(in the rows, 128 means zero)
One turn moves each row of this set onto another row. After a few examples, where does it send each row asked below?
Fezo: [168 106 163 138 122 137 153 122  80 120 109 155 150]
kabi: [132 148 101 120 116 117 140 131 134  74 158 141 147]
vug: [178 108 120 105 126 165 123 146 105 125 107 136 111]
rap: [122 139 117 127 135 103 126 107 143  87 164 128 158]
zabe: [125 146  96 128 100 143 108 140 161 124 130  95 142]
duse: [146 150 110 121 115  90 148 132 133 121  75 126 163]
bezub: [167 136 120  99 124 108 105 136 107 111 120 167 154]
Dud: [127 128 167 154 150 156 141 113 127 121 107  76 136]
Gaba: [112 161 104 130 107 133 115 146 158 126 129  97 138]
Badup: [122 148 154 158 138 166 164 140 133 118 120  84 128]
Suseg: [125 135 156 149 134 158 141 146 126 128 100  73 116]
baga: [156 115 177 135 121 124 162 116  82 128 108 150 149]
detiv: [122 138 156 141 140 106 161 128 132 165 129 143 131]
mif: [118 149 148 124 137 106 163 130 135 168 122 136 147]
goko: [161 114 126 137  83 162 108 125 108  81 118 110 147]
tid: [170 113 163 148 118 119 159 117  79 116 100 144 152]
lan: [117 176 146 150 145 105 152 119 136 110 131 107 165]
kel: [178 102 115  97 138 143 100 120 112 127 104 130 126]
sapal: [180 117 162 127 139 142 133 134 109 143  83  99 114]
selo: [172 129 111 100 125  88 116 127 127 107 140 148 137]
bedo: [158 116 109 139  92 149 103 127 105  84 105 102 152]
ves: [157 116 170 127 156 147 136 145 102 154  89 110 132]
Gufer: [135 114 159 150 119 167 122 139 106 147 157 118 117]
ket: [164 118 156 126 147 151 123 134 115 158  77 133 122]
Bel: [130 140 153 159 148 161 150 139 134 128 125  74 132]
fefid: [176  95 128 106 128 153 109 143 110 118 110 135 113]
voz: [153 153 121 114 109  98 150 119 117 116  74 130 169]
rak: [162 118 120 130  86 144 109 133  93  77 114 115 150]
bopal: [111 155 158 160 144 117 156 130 140 107 112 102 171]
ferep: [115 149 149 139 144 124 162 132 143 171 124 136 137]
buguk: [162 132 114 116 129 101 122 119 114 104 139 172 161]
Fazom: [136 154 105 129 117 114 127 116 142  73 155 129 144]
sabuv: [176 113 112 105 120 143 104 137 101 126 127 146 107]
tepuv: [128 110 154 147 113 170 120 136 125 135 165 118 121]
Moli: [157 134 172 134 149 156 127 146 102 153  83 113 134]
tomeg: [134 105 153 158 117 166 116 123 106 129 159 122 122]
Pevu: [166 130 123  99 126 100 112 123 107  97 116 165 145]
Tasok: [127 149 113 141 116 110 137 129 125  75 162 113 156]
Vil: [124 153 164 156 138 104 159 120 141 103 142  94 147]
Bag: [111 176 156 151 137 110 145 129 134 102 135 119 169]
Zekel: [144 154 109 117 111 101 147 126 132 103  80 134 171]
Nes: [110 141 101 133 116 136 106 140 161 135 134 103 132]

Bel turns into lan
detiv turns into Nes
goko turns into baga
Where do these go?
Bag turns into kabi
selo turns into kel
Gaba turns into Zekel
Suseg turns into bopal

One turn moves each row of this set onto another row. After a few examples, where does it send each row asked below?
viv: [129 113 141 153 131 131 160 102 164 114  75 150 143 141 170 146 142 139
 102]
Terut: [138 159 131  99 134 124 135 145 148 159 102 115 144 123 162 141  92 134
 159]
rokir: [118 118 127 155 129 100 119 137 120 157 122 126 141 117 118 153 173 139
 169]
pali: [142 153 146 106 122 121 130 158 141 154 109 111 136 115 147 125  96 134
 170]
val: [100 163 105 109 107 145 115 121 117 125 157 135 130 134  87 138 138 157
 122]
Lipub: [118 118 112 163 123 100 131 139 105 150 128 112 135 121 133 156 169 132
 167]
Tam: [113 104 106 114 147 166 127 144 100 163 111 140 118 109 128 145 142 176
  82]
Lizo: [111 145 103 120 124 139 107 122 120 134 169 136 133 135  83 128 133 164
 121]
mumo: [125  87 122  91 134 170 118 141 103 160 111 129 132 122 131 148 130 169
  94]
zime: [134  84 117 100 109 126 141 138 154 149 145 111 101 119 126 145 108  91
 103]
Ruf: [138 143 134  86 140 128 125  93 121 104 101  99 130 121 158 110 175 153
  84]
num: [140 152 126  94 123 136 146 153 149 164 101 117 124 115 171 120 106 131
 156]
Rero: [140  80 118 103  99 135 152 151 153 155 138 109 127 118 128 138 110 101
 110]
vage: [125 126 115 152 130 104 146 146 122 151 124 118 119 112 134 142 179 126
 177]
senov: [ 95 125 146 156 123 114 154 123 150 105  82 152 143 141 171 144 149 139
 101]
Daz: [129  89 109 103 101 150 156 133 154 162 142 120  95 118 135 130 117 105
  93]
risa: [121 117 139 125 157 136 145 116 129  77 118 153 114 122 150  94  97 122
 103]
Kab: [147 147 106 168  97 118 135 112 147 100 127 105 140 134 164 101 142 138
  97]
fuzis: [127 149 111 153 104 106 122 119 152  94 127 108 121 142 159 111 155 148
  76]
fono: [124 105 101 112 143 127 151 119 134  93 113 144 164  90 128 100 173 110
  88]
Posop: [140 148 142 103 119 141 130  87 108  97  94 110 130 112 149 102 177 149
 112]
dun: [109 171 101 124 131 142 132 128 123 131 154 142 123 128  84 126 147 160
 131]
Vadu: [119 106 108 103 156 114 166 114 126 105 122 117 165 103 145 105 164  99
  88]
Faz: [115  95 109  97 139 158 112 158 102 155 104 129 133 106 137 149 138 166
  85]
Rato: [100 132 146 120 149 123 163 120 116  85 117 143 133 130 159 100 101 109
 111]

val turns into Faz
senov turns into fuzis
risa turns into viv
Where do these go?
rokir turns into Lizo
vage turns into dun

One turn moves each row of this set onto another row. After a few examples, where does it send each row asked below?
Bepo: [128 119 162 107 122 120 154 182 186  94  95 119 144]
batul: [144  90 182 139  91 125 188 187 164 143 128 170 125]
nomef: [112  96 150 195 114 142 162 159 169  81 100 148 133]
narum: [106 140 100 126 110  75 179 141 168 106 119 131 134]
fad: [106 122 177 163 119  86 160 124 151 125 110 200 124]
rori: [119  72 121 123  98 122 152 129 180 145 138 117 149]
finod: [ 85 127 163 154  79  85 181 113 172 117 129 177 135]
Fani: [126  84 103 107 117 108 155 154 179 116  73 133 128]
lazo: [113 122 111 127 112 104 199 114 165 112 134 187 118]
nagef: [112 115 194 124 117 151 157 136 156 140 136 165 110]
rupi: [114  87 184 168 123 111 178 121 146 131 115 167  95]
nub: [123 105 115 135 138  97 147 131 185 141  79 179 148]
Silok: [114 135 158 129 116 127 192 125 142 100 154 141 104]
Danin: [147 116 149 136 151  86 151 174 163 114 142 156 153]
fara: [122  91 144 107 110 134 144 155 200 117  77 128 152]
mivop: [117 117 146 127  65 107 166 161 118 133 134 137 115]
sitiz: [ 94  93 171 159  85 110 198 111 164 123 136 147 105]
zoze: [ 93 105 140 182  97 128 122 155 147 102  90 154 133]
bup: [126  88 180 137 140 140 151 158 189 153  97 141 130]
rufe: [142  67 118 132 141  97 159 161 150 141 135 134 116]
Fomut: [102  88 137 182  89 116 184 187 185  91 114 160 121]
mez: [132 112 122 108 129  95 165 180 164  91  93 125 121]
fidum: [132 126 116 150  91 116 162 106 128 111 109 155 155]
pesuk: [157  97 152 161 116 133 185 134 175 120 101 189 164]
Vodek: [113 101 149 123 115 127 161 122 180 152 113 212 125]
Pagim: [112 119 169 127 111 119 183 167 170 118 137  92 116]
Mulef: [ 84  99 129 167  72 106 143 183 163 113 104 166 120]
gebo: [124 122 151 126 108 110 142 143 191 119 145 135 185]

Fani turns into mez
narum turns into Pagim
Mulef turns into Fomut
Where do these go?
mivop turns into batul
lazo turns into Silok
rori turns into rufe
finod turns into sitiz

One turn moves each row of this set onto another row. After a few examples, where does it send each row asked below?
Febez: [111 144 235 102 116 165 119 122 119 143  82 128  84 111 119 108 106 102
 187 140]
mol: [163 184 201 107 105 118 135 145  93 135 109 141 102 120  75 138 105  72
 207 183]
vesa: [169 122 184 154 125 210 111 136  95 128  91 153 103  93  77 141 154  88
 149 167]
puv: [ 99 158 230 102 123 151 118 121 120 146  97 132  84 109 103 105 110 108
 184 149]
Dumu: [172 121 192 122 120 165 157  99 104 129 100 153  52 125 135  96 122  36
 133 151]
mag: [148 113 142  97  83 118 117 117 112 132  62 144  66 113 116 154 127  67
 138 132]
Mem: [183 110 188 106 111 150 159 109  95 133 108 152  52 126 138  98 119  44
 146 153]
Vola: [166 184 204 104 114 124 140 155  95 144 107 135  92 111  75 132 109  69
 209 180]
Pebef: [157 187 201 117 106 128 140 148 100 132 104 139 104 121  76 122 112  62
 205 193]
Besu: [160 191 210 114 110 122 143 142 105 140 105 137  98 123  78 126 105  71
 200 184]
lapag: [140 116 138 100  75 128 118 126 102 133  72 146  58 114 116 147 120  77
 138 133]
mifo: [142 130 191 122 149 149 111  99  97 132 138 132 131  77 104 140 168  63
 122 173]
ged: [139 126 195 134 137 153 113 100  95 128 138 131 132  65 114 147 171  68
 136 166]
Vobak: [168 134 190 146 130 215 117 149  87 130 102 156 103  99  81 129 138  97
 144 157]
zugim: [149 111 144 100  84 126 110 110 106 123  61 155  61 106 119 152 120  68
 149 132]
Ganup: [142 138 186 123 143 146 117 102  93 130 141 134 125  62 111 144 175  64
 133 171]
foral: [146 129 184 123 133 155 119  95  96 134 138 126 133  67 122 137 174  70
 137 168]
Binu: [155 113 141 100  80 127 120 128 109 126  69 153  57 111 120 146 125  70
 137 127]

zugim turns into Vola
Vobak turns into Dumu
puv turns into vesa
Where do these go?
Pebef turns into foral
ged turns into Binu
mol turns into Ganup

One turn moves each row of this set onto another row. After a few examples, where does it send each row asked below?
suf: [145 135 163 123 142 102 150 101 144 127 141 140  94  95 133 151 122 151
 111 124 103 136 143 177]
losa: [145 126 171 127 163 129 101 141 110 156 125 133 132 160 163 106 165 126
 108 150 129 142 152 100]
neku: [172 138 154 121 177 124  94 134  87 146 131 129 145 148 154 114 151 130
 124 149 113 151 144 101]
Gan: [150 118 139 125 131  95 115 104 105  96 134 151 147 111  89 129 121 132
 115 153  85 108 159 132]
devat: [126 130 148  79 138 134  94 114 160 143 142 105 178 127 112 139 140 133
 169 138 122 140 125 173]
kifa: [121 130 140 114 133 132 156 142 162 124 140 133  87 108 128 147 132  88
  99 152 153 149 154 179]
Sim: [139 117 127 121 111 134 141 151 137  87 124 149 143 114  94 113 121  68
 106 160 120 126 163 120]
tepe: [149 160 134 130 126 135  94 107 136 147 130 130 104 155 145 117 106  82
 176 145 140 110  80 151]
dotib: [159 138 107 110 145 126 163 140 121  94 139 124 124 100  97 155 111 103
 122 142  98 157 131 158]
firif: [108 100 152  58 112 129  90 132 152 116 136 120 165 135 120 123 154 140
 149 144 128 124 124 134]
fori: [116 129 148 100 100 120 112 127 116 136 113 117 118 185 137 117 112 110
 149 154 115 109  69 129]
kone: [134 141 129  99 153 145  89 115 174 122 160 117 143 114 119 142 152 111
 185 130 148 133 123 163]
vuvoz: [100 121 134  93 135 147 114 138 173 108 150 101 154 146 105 140 168 116
 170 136 135 128 121 144]
Bor: [117 108 177 136 114 109 121 110 152 119 130 164 112 118 122 118 140 117
  94 152 137 105 180 148]
Gebak: [129 147 146 105 109 127 112 119 126 160 113 114 136 177 135 118  94 101
 159 155 113 123  75 159]
suge: [154 140 106 105 151 117 151 135 110  99 147 123 124 102  97 158 114 104
 117 151 102 154 133 167]
Sisav: [144 143 150 131 179 149 126 157 122 152 133 112 120 161 161 123 167  99
 115 150 144 163 145 118]
rolib: [104 131 133 120 108 163 140 157 132 140  81 138 115 139 129 133 119 105
 100  87 137 150 106 147]
dizi: [112 145 140 131 115 135 123 123 132 140 119 109 124 191 125 122 119  91
 163 148 118 108  75 142]
Tok: [116 109 133  78 126 141  84 131 163  99 155 131 128 121 127 125 169 119
 165 136 155 114 125 122]
zunol: [114 126 162 139 100 149 112 124 133 153  73 157 144 142 123 112 114 117
 108  89 122 120 129 141]
meve: [119 144 144 143 130 143 136 118 121 146  89 133 121 136 121 144 121 145
 120  72 108 136 102 153]
Reres: [158 146 161 126 184 130 114 131 104 166 133 112 129 151 163 126 155 134
 117 142 123 163 139 132]
koboz: [156 145 130 150 128 142  93 110 109 127  96 168 134 112 115 121 108 122
 134  80 113 115 116 128]
lofu: [159 122 146 125 130 100 126 107 110  96 129 152 149 106  93 126 113 133
 119 144  75 113 153 129]
Redem: [133 141 134 122 115 129  99 119 130 120 131 140  86 164 149 114 121  94
 168 140 143  98  74 121]
kol: [144 121 147  63 129 125  66 110 154 129 148 136 154 103 134 124 139 135
 168 138 139 125 126 147]
kuf: [154 132 144 128 168 142 104 156 101 132 130 129 137 157 149 108 163  97
 119 156 137 149 147  90]
raf: [143 132 117 124 108 163  98 146 120 120  88 171 126 114 125 112 108  82
 116  97 144 129 122 120]
ralo: [136 133 159 118 148  96 141  97 133 128 146 140  93 102 128 154 131 157
 108 132 110 132 147 181]
getup: [134 114 122 120 120 129 132 149 132  88 130 145 141 118  90 122 124  64
 106 172 127 126 167 133]
bafe: [153 144 139 101 110 121  85 114 120 144 128 142  99 148 157 111 100 102
 160 150 136 114  75 139]
Golu: [168 149 133 127 190 143 115 149 101 144 140 112 132 147 148 127 154 105
 129 147 127 170 133 118]
muzud: [147 147 100 127 135 156 122 139 111 112 103 149 104 109 122 141 111 108
 133  78 129 143  93 133]
bibul: [125 129 147 118 125 140 166 145 169 119 135 139  87 106 134 141 129  87
 102 143 148 147 152 170]
nufiz: [124 113 180 136 106 113 129 113 161 120 123 165 112 113 129 113 131 118
  99 145 128 106 176 138]

Sim turns into bibul
suge turns into ralo
neku turns into losa
Where do these go?
meve turns into koboz
Gebak turns into bafe
devat turns into kol

